[[  2 -37  -5 -13  38]
 [-10  16 -33  -4 -36]
 [-20 -27 -13 -40 -10]
 [-11  14 -14  -2 -20]
 [ 25  -9  12  -3 -22]
 [ 34   0   8   2 -43]
 [-38  22  36 -13  -4]]
=>
[[-38  22  36 -13  -4]
 [-20 -27 -13 -40 -10]
 [-11  14 -14  -2 -20]
 [-10  16 -33  -4 -36]
 [  2 -37  -5 -13  38]
 [ 25  -9  12  -3 -22]
 [ 34   0   8   2 -43]]

[[ -7 -13  28 -26 -13   3 -35  42]
 [  2  -6  16 -12 -12   7 -15  29]
 [-13  -4  -8  -5  10  -6  -2 -16]
 [ -1  -9  20 -15 -12   8 -20  32]
 [ 11  -2  12   1  -7   9  -9  18]
 [ -4  -2   1   9  12 -13  -6 -13]
 [  6   2   2  -3  -9   7   3  12]
 [-12  -8   1  -2  15 -13 -17 -13]]
=>
[[-13  -4  -8  -5  10  -6  -2 -16]
 [-12  -8   1  -2  15 -13 -17 -13]
 [ -7 -13  28 -26 -13   3 -35  42]
 [ -4  -2   1   9  12 -13  -6 -13]
 [ -1  -9  20 -15 -12   8 -20  32]
 [  2  -6  16 -12 -12   7 -15  29]
 [  6   2   2  -3  -9   7   3  12]
 [ 11  -2  12   1  -7   9  -9  18]]

[[-11   1  -2  17  21   3  -9   3   5   2]
 [ -7 -31 -31  -4  31  -6   9 -28 -27  20]
 [ 16  -6  -9  26 -16  40  -8 -10 -10   7]
 [-24   6  -5  24 -10  31  21   3   1 -28]]
=>
[[-24   6  -5  24 -10  31  21   3   1 -28]
 [-11   1  -2  17  21   3  -9   3   5   2]
 [ -7 -31 -31  -4  31  -6   9 -28 -27  20]
 [ 16  -6  -9  26 -16  40  -8 -10 -10   7]]

[[-10  -9  -5 -26  -3   9  39  -2   7  10 -10  -5  -1 -10  17  -6]
 [  0  18  28  17   4   4 -22 -13  15   8  -3 -11  -8   1   0 -20]
 [ -7 -15  -2  14   7 -32   3  15  -3 -11   7  17 -18  -4   6   5]
 [  3  21  20 -19 -17  24  -5  -2  -1   0  -4  -2  -9   6 -23 -20]]
=>
[[-10  -9  -5 -26  -3   9  39  -2   7  10 -10  -5  -1 -10  17  -6]
 [ -7 -15  -2  14   7 -32   3  15  -3 -11   7  17 -18  -4   6   5]
 [  0  18  28  17   4   4 -22 -13  15   8  -3 -11  -8   1   0 -20]
 [  3  21  20 -19 -17  24  -5  -2  -1   0  -4  -2  -9   6 -23 -20]]

[[ -5  -3  17  -4]
 [ 12 -13  25  -6]
 [ -3  -1 -26  -3]
 [-16   2 -16   0]
 [  0  -6  18   8]
 [ 11  -6  31  -7]
 [-10  15 -29   9]
 [-15  10 -14  -3]
 [-25   1  26   4]]
=>
[[-25   1  26   4]
 [-16   2 -16   0]
 [-15  10 -14  -3]
 [-10  15 -29   9]
 [ -5  -3  17  -4]
 [ -3  -1 -26  -3]
 [  0  -6  18   8]
 [ 11  -6  31  -7]
 [ 12 -13  25  -6]]

[[-21 -17   0  19  10 -29  27 -10   5  -4  11  15 -21]
 [ 21  24 -16  -3  24  21   3 -17  -4 -21   8  -4   2]
 [ 25   6  -7 -11  -7  25 -11 -22  19 -22 -16 -19  32]
 [  4  -8 -14   6  24  -6  28 -27  39 -22 -10 -23  12]
 [ -1   9 -23  22  30  -4  22   6  15   5 -15 -32   0]]
=>
[[-21 -17   0  19  10 -29  27 -10   5  -4  11  15 -21]
 [ -1   9 -23  22  30  -4  22   6  15   5 -15 -32   0]
 [  4  -8 -14   6  24  -6  28 -27  39 -22 -10 -23  12]
 [ 21  24 -16  -3  24  21   3 -17  -4 -21   8  -4   2]
 [ 25   6  -7 -11  -7  25 -11 -22  19 -22 -16 -19  32]]
---
[[-36   9  -7 -13 -29]
 [-29  -2  12  -1 -18]
 [-14  25 -22  -8  30]
 [-35 -10 -10 -17 -34]
 [ 12 -19  26 -20 -24]]
=>
[[-36   9]
 [-29  -2]]

[[ 33  21 -16   0   2]
 [ -3 -22   8 -11  30]
 [  7  -4  -8  18  -2]]
=>
[[ 33  21]
 [ -3 -22]]

[[-18 -17  19  15]
 [ 27 -16  -1  17]
 [ 36 -17 -22  36]
 [-14  30 -24   3]]
=>
[[-18 -17]
 [ 27 -16]]

[[ -6 -12   1]
 [ 27  -1 -11]
 [ 12  35   3]
 [ -7   3  30]
 [  5 -11  10]]
=>
[[ -6 -12]
 [ 27  -1]]

[[ -2   7   8]
 [-21   2  -3]
 [ -7  -1 -38]]
=>
[[ -2   7]
 [-21   2]]

[[ 34  21 -13]
 [ 21 -15 -16]
 [-16  35 -31]
 [-14 -25 -20]
 [-17 -30  13]]
=>
[[ 34  21]
 [ 21 -15]]

[[-11  38  -6   4 -37]
 [ 24 -22  23   5 -23]
 [ 35 -18  34 -23  -3]
 [-19  24  29  35 -21]
 [ 30 -27 -11  23 -14]]
=>
[[-11  38]
 [ 24 -22]]

[[-33  -4]
 [-37   0]
 [-36   3]]
=>
[[-33  -4]
 [-37   0]]
---
[[ 12 -12  20   2 -17  10  -7  -5  -6  -1  13  -8]
 [  0  19  -9  -4 -18 -10   4  18 -16 -12 -28  15]
 [  0  -2 -23  -2  19 -32   2   9   9 -10 -17   1]]
=>
[[ 12  20 -17  -7  -6  13]
 [  0  -9 -18   4 -16 -28]
 [  0 -23  19   2   9 -17]]

[[ 29  12  39 -14  -9  24  -4 -16 -17 -25 -24]
 [-10   8  18   8 -21   4  16 -15 -12  -6 -12]]
=>
[[ 29  39  -9  -4 -17 -24]
 [-10  18 -21  16 -12 -12]]

[[  4 -28  25  16 -16  -5]
 [ 20 -21  13  14 -16  16]
 [ -1  24 -14  35  -4 -33]
 [ 36  26 -22  -8  -9  22]]
=>
[[  4  25 -16]
 [ 20  13 -16]
 [ -1 -14  -4]
 [ 36 -22  -9]]

[[ 22   3   3 -25 -11   1   1]
 [ 10   6   0 -26  -6  -5   3]
 [ 27   3   3  24  -4  35 -24]
 [ -9  -2  18   0   1 -16 -16]
 [  2 -20   9  29 -11   7   7]
 [-15   8   4  -9 -27  34   9]
 [-22 -14  -9 -23   2 -10   9]
 [-30  -3 -14  -7  -4 -22  -2]]
=>
[[ 22   3 -11   1]
 [ 10   0  -6   3]
 [ 27   3  -4 -24]
 [ -9  18   1 -16]
 [  2   9 -11   7]
 [-15   4 -27   9]
 [-22  -9   2   9]
 [-30 -14  -4  -2]]

[[ 28  -3 -13 -10  10   4  -7   8]
 [-18   9   6  -8 -12  -2  14  -3]
 [ 11 -17  -4  28  -1 -16   5 -17]
 [  1  -7   4  17   1   3  18   2]
 [ 21 -32 -14  26 -17  10  -5   6]
 [ 21  -7  -4   7   0  30 -16  27]
 [ 16   5 -18  18 -17  11 -28   9]
 [-13  11  17  -9   6 -15   5 -14]]
=>
[[ 28 -13  10  -7]
 [-18   6 -12  14]
 [ 11  -4  -1   5]
 [  1   4   1  18]
 [ 21 -14 -17  -5]
 [ 21  -4   0 -16]
 [ 16 -18 -17 -28]
 [-13  17   6   5]]

[[  2   0   3  -2   9  12   3  -8 -23   3]
 [  0  -8  16   1   4  16  10   0 -28   5]
 [-14 -22  -1  -1  -4 -17  -1  -2  21 -22]
 [ 14 -16  17   7  11  10 -37 -14 -26 -29]]
=>
[[  2   3   9   3 -23]
 [  0  16   4  10 -28]
 [-14  -1  -4  -1  21]
 [ 14  17  11 -37 -26]]
